rotation steps, each row followed by its count of steps
The counts run from 0 to 470.
[ -3.8   9.5  14.4  26.2 -20.7  -8.8  18.4 -14.2  11.3 -22.3 -10.9 -18.8
 -15.2 -14.6 -34.2  21.8 -11.9  15.9   2.5  -8.1 -24.3   9.8  -8.7 -32.1
  23.4  10.3   0.8  12.5  -1.7   2.2  -5.0  18.4 -21.4  11.2   6.0   0.0
  -0.8]	61
[ 31.6 -12.9   7.1 -30.9   0.5   6.1  34.1  -8.0 -21.3  26.3  16.5  -6.1
  -4.0   7.4  -7.2  17.7 -25.2  19.0   0.5  -3.4  -1.6   8.2 -10.3 -25.8
  22.3  13.7  11.3   8.5   7.9  -7.1  -8.2 -13.7  -2.3 -24.3  14.2   6.0
  -1.7]	26
[-12.1  20.3  18.0  13.7 -19.6   8.6   1.1  -0.1 -19.8  -9.8   7.2 -14.3
 -22.7 -20.8 -28.3  -7.2 -16.1 -16.3  38.1 -20.7  15.8  -4.1  -7.2 -26.5
  -2.1   6.1 -16.1  -3.8 -15.5  13.8   9.3  17.9 -17.3  -2.3  -5.9  -5.9
 -15.5]	382
[ -3.1  -8.1   6.0   3.8  18.7 -16.9  22.2  38.3   2.8   4.2  -4.0 -10.1
 -12.4  -6.6  15.4 -15.8 -32.1  17.7  -7.2  -8.2 -21.7   0.8   3.4 -30.5
  -5.8  34.3  -9.8  11.2  12.3  -8.6  -7.1   3.2  20.3  -1.6 -20.5   5.5
 -12.3]	340
[-21.4  -8.2  16.9   5.8  -3.3   1.3  30.5 -11.8 -15.7 -19.6   2.1 -13.4
  -6.2   1.7 -14.0   0.1 -11.0  -9.3  17.1  16.7 -17.5 -13.6  -1.2  -9.6
  21.3   0.4   4.1  10.4   1.1 -16.8  37.6  -9.8  -5.8 -38.1 -21.3 -16.7
  -0.2]	461
[ 10.8  -3.3 -18.4 -15.8 -11.2   2.8 -16.6  -0.8 -17.1  26.2   0.7 -27.5
  -8.1  -9.3 -20.9  33.7 -17.9   3.3   5.7  -9.8   2.6  13.5 -11.4  11.5
  27.5  -1.6  14.7   9.8   7.6  -1.5 -20.3  16.6 -19.2 -15.6  17.9  27.9
  11.4]	370
[-16.5  -3.9   1.0 -13.5  -9.3  -6.4  -3.4 -22.3  -6.9  -3.2   0.6 -15.1
  10.3   7.2 -17.5  17.1   8.7 -11.2  10.5  11.4  11.6 -12.5  -8.9  40.8
  11.9 -35.1  30.5  23.7  -7.6  -1.7   9.4  20.0 -20.5 -17.8   5.5  12.0
   9.0]	46
[ 20.7  -7.2  24.0 -17.3  -3.1   6.6  -1.7  -9.6 -31.0  11.0   2.7  -7.2
  -1.7  -9.2   7.3  -7.1  -8.1   7.0  10.4  -0.7  -2.7 -13.8  18.8 -15.0
 -33.4 -15.3 -24.2  28.5   3.8   7.7  -8.0 -28.0  14.6  -7.5  16.0   9.5
 -27.6]	105
[ 20.0  -5.1  16.6 -40.1  10.7  -3.7  32.3   7.1 -14.4  29.7  28.7   1.1
   4.4   3.9   1.0  -9.2 -25.9   9.1  12.7 -15.3  29.1  -2.7 -14.1 -15.1
  -7.6   0.5  12.3  13.7  -8.6   9.7  -9.0   9.4   6.5  -8.7   7.9  10.9
 -13.0]	31
[-10.1 -13.2 -10.4  11.8 -11.5  -1.7 -10.8  11.0   1.5 -19.1 -23.3 -24.9
  -9.1   1.2  -3.9  18.1  15.4   6.3  -7.1  33.3 -46.6 -19.9  15.1  20.7
   5.3  -0.3   8.8   5.0  10.4 -15.5  13.1 -18.9   9.0 -11.0 -11.0   0.8
  14.4]	328
[ -1.4  -3.9   6.2   4.6  14.3 -13.6  27.6  38.9   1.3   3.0  -1.6  -7.6
 -16.2  -1.0  13.7 -15.1 -31.0  16.8  -3.6  -8.1 -22.3  -0.2   2.5 -31.1
  -6.9  39.6 -12.2   5.4  11.2  -7.4  -2.3   2.9  16.9  -2.2 -25.1   4.1
 -13.6]	341
[ 10.3   8.2 -20.5 -20.6  -1.9 -10.7 -18.8   2.5  -0.9  38.6   8.8  -7.7
   9.8   5.1 -13.5  19.0  -8.0   6.1   3.6 -17.8  22.3   8.4 -14.3  19.8
  10.1  -9.0  18.0  -0.3   0.9  16.2 -32.6  22.9  -8.9  10.9  21.7  16.2
  18.7]	163
[ 31.7 -18.1  11.1 -50.4   0.4   6.5  23.7   7.2 -15.4  28.0  15.5  -5.5
   8.0  17.7 -16.7   6.4  -1.0  15.3  10.4   9.9  10.5 -15.0 -13.2  13.9
  -4.5   4.9  14.2   7.5  -5.8  11.0  -2.1 -11.4   2.3  -1.1  15.6  19.1
   5.3]	237
[  2.2 -24.8  -6.7 -11.1  -6.1  -8.4   7.5   7.3   3.7   9.8 -10.9 -20.6
   7.5  15.2 -11.6  21.7   0.5  -3.0   0.5  37.4 -26.7 -28.5  -0.5  29.8
  -6.9 -15.3  18.2  11.8  15.5   4.5  18.7 -21.7   7.4  -6.9  -7.5   2.3
  25.9]	121
[ -7.9  -2.8 -20.9  -2.7  17.6  -3.9   1.8  22.3 -11.5  -0.2   4.6  -3.0
 -10.9  -1.2  27.5 -10.4  -4.8  13.5 -11.7   3.2  -8.4  10.7  10.7  -8.1
  33.4  20.0  18.7 -10.5   0.7 -38.0  -6.3   1.3  26.4 -38.4 -10.5  -9.7
   1.9]	17
[ 12.2  13.8 -21.1   1.5  -4.9  -3.0 -31.6  27.2   1.1   1.6  -2.3  -7.0
 -14.4 -17.0  22.6   2.4  11.8  23.8 -14.9  -2.5  -6.3  11.2  23.0  -8.4
  -0.6   1.4  10.2 -13.4  -7.0 -12.2 -41.1   5.3  33.7   7.2  16.8   3.4
  -1.0]	92
[-21.8   1.2   5.7  -9.2  -9.7  11.9   4.0  12.5 -24.2 -28.1   1.8 -18.9
 -15.0  -0.2 -13.7  -7.1  13.4 -10.0  22.4  12.7   4.1 -10.9  -3.8  28.6
  12.0   8.9  18.0   3.1 -23.3 -18.0  24.3  18.5 -11.9 -30.6 -18.0  15.6
  -8.9]	249
[  9.3   3.3  16.4 -35.1   4.6   1.1  29.4  19.4 -13.1  14.7  29.2   2.5
  -3.0   3.0   2.7 -18.6 -14.2  -0.7  24.8 -11.5  38.3  -8.5 -15.6  -5.6
 -15.9   0.4  15.8   2.2 -22.9   6.5   2.3  21.0   6.9  -6.6  -4.8   2.5
 -14.8]	34
[  9.5  18.7 -27.4  -0.3 -17.5  -1.0  11.2  -8.0  -5.6  28.2  13.6   3.1
  -0.8  25.6  -6.8  33.5  -7.5  -6.3  16.7  -7.0  11.0   1.6 -12.7   5.0
  19.9  -0.6  22.0 -29.8   8.9  -0.1   3.5   5.0 -12.5  -7.3 -11.7 -27.7
  29.7]	156
[ 12.6  -2.8 -20.9 -15.9 -14.4   5.9 -15.8   1.0 -18.5  22.8   1.0 -26.7
 -12.7  -1.5 -21.7  35.5 -13.3   2.2   6.3  -4.9  -0.4  12.4 -11.0  16.3
  29.0  -0.5  17.9   0.8   8.3  -6.9 -16.5  14.3 -21.1 -18.1  14.3  22.8
  14.2]	369
[-16.7  -9.4  -6.0   0.5  12.7 -13.8   4.1  52.1   9.6  -3.7 -11.0 -24.8
 -16.3  -4.2  -1.5  -9.7 -17.4  12.5  -5.7   2.9 -21.7  -2.7  -4.6   7.9
   3.0  36.2   6.4   7.2   2.7  -8.9  -3.6  20.5  10.1   1.2 -23.7  26.3
   1.0]	131
[ 16.5 -22.4   9.9 -39.4  -1.5  14.5  -2.3  12.8 -23.2   2.6  -4.6 -21.6
  -2.3   0.0 -23.1   1.4  12.2  17.9   3.4  17.3 -13.0 -14.6  -5.0  23.2
   4.5  16.8   2.6  17.8  -7.9   0.5  -5.5 -16.5  -1.1  -7.7  19.5  42.7
  -4.2]	446
[-20.8   1.0  -9.5  11.1 -10.6  -0.5 -15.8  25.6   3.4 -24.2 -14.1 -14.2
  -8.8  -0.5   7.1  -5.4  26.5  -4.8   3.9  32.1 -23.6 -30.1  19.1  26.1
 -18.1  -6.9  11.0  -5.5  -8.6 -10.1  16.0  -8.5  23.8  -3.9 -18.4  -7.7
   8.9]	324
[  7.1   8.3 -25.2   0.3   1.1 -15.7 -32.4  -1.3   6.7  13.2  -6.8   2.1
   9.6   1.9  26.4  10.9  19.3  20.9 -21.8  -1.4  -4.4   4.4  21.0  12.9
  -1.6 -19.9  15.4   4.7   5.4  -5.8 -43.8   1.7  25.1   7.8  24.5   0.5
   9.0]	88
[ 26.2  -8.5  -2.0 -18.5  -4.5  10.9  25.1   0.1 -20.2  12.7  10.3  -9.7
 -15.4   4.3  -1.1  19.2 -17.7  20.9  -1.2   3.6 -13.9  12.8  -4.9 -27.9
  36.4  22.9  13.8  -8.8   5.1 -22.8  -1.4 -13.2   2.3 -32.5   3.8  -2.8
   4.4]	23
[-11.4  15.0  19.7  14.6 -24.5   5.0   6.1 -30.2 -18.7  -5.1   2.0  -7.6
  -3.9  -2.7 -36.6   5.6  -7.3 -17.5  36.5  -9.5   7.3 -15.4  -6.6 -11.7
  -3.7 -13.2 -18.9   6.2  -2.6  19.9  20.4  -0.2 -27.9  -0.8  -4.1 -18.5
  -5.4]	386
[-32.8   6.1   1.6  13.9   4.3 -27.7 -10.6 -23.4  12.6   7.3  -2.0   0.6
  29.7   1.0 -16.2  -5.7  -3.6 -18.6  11.7  -1.0  14.0 -22.4  -5.2   8.7
 -10.2 -38.6   1.0  14.3   4.7  26.3   1.9  10.7   1.2  12.9   3.5 -27.8
  14.4]	393
[ -7.8  -7.4  -5.2 -12.7  10.0  -5.5   2.3 -14.5 -16.8  -7.1 -10.2   9.8
  18.8  41.8   9.3  -7.7  28.7  17.2 -10.9  11.3 -19.0 -14.8   7.2  38.9
   5.2  18.3  -5.5  17.2  11.1 -16.0   3.0 -25.9  -4.8 -12.5  -8.5   7.1
  -0.6]	7
[-25.1  -5.3  -4.3  -6.9  -2.3 -13.9  -9.2 -14.6   2.7  -4.6  -1.2 -18.3
  12.8  -2.7 -13.6  10.5   3.7 -10.1   3.5   8.9  10.4  -7.7  -8.7  38.7
  13.0 -38.4  32.8  28.9  -6.2  -3.1   1.7  29.0 -12.9 -18.1   8.7  13.1
   9.8]	48
[  0.0  14.3 -35.2  -6.3 -12.4   4.9  -7.5  22.0 -10.9  18.4   9.1 -10.3
 -14.7  11.9   6.7  20.3   0.6  -7.8  13.9   0.0  10.3   3.0  -3.4  27.2
  19.0   5.0  33.9 -29.8  -3.1 -17.8   2.8  18.2  -2.6 -20.0 -18.9  -5.1
  22.0]	363
[ -0.3  13.2  11.5 -23.6 -15.0  10.9  27.1  11.7 -16.6  -4.7  21.7  -0.3
 -10.5  12.9  -8.0  -7.8   7.6  -9.0  35.5  -1.2  31.3 -14.6 -14.1  14.2
 -10.7   2.0  19.9 -13.1 -29.5  -0.6  19.6  21.1  -7.0  -6.6 -15.9  -4.5
  -7.3]	38
[ 18.6  14.9   3.7   5.4 -10.0  -0.3 -11.7  13.3   0.3   3.8   8.5  -4.6
 -18.1 -35.8   8.3  -2.5  -8.9  16.0   2.7  -9.4   4.1   5.6  16.2 -45.1
  -8.0 -10.6   2.6  -9.4 -13.6   3.0 -31.1   4.1  34.3   9.2  26.2 -12.6
  -8.3]	302
[-15.1  27.2  -1.4   0.4   2.3 -24.0   4.2 -11.6   9.7  -2.1   5.1  21.2
  15.8  27.3  13.6 -13.0  15.1  12.9  -0.2 -29.0  23.1   0.8  -3.5  23.5
 -16.3  -2.9   5.5  14.0  -7.3   7.0 -22.0  35.2 -12.2  26.0  -5.5  -1.1
  -8.5]	280
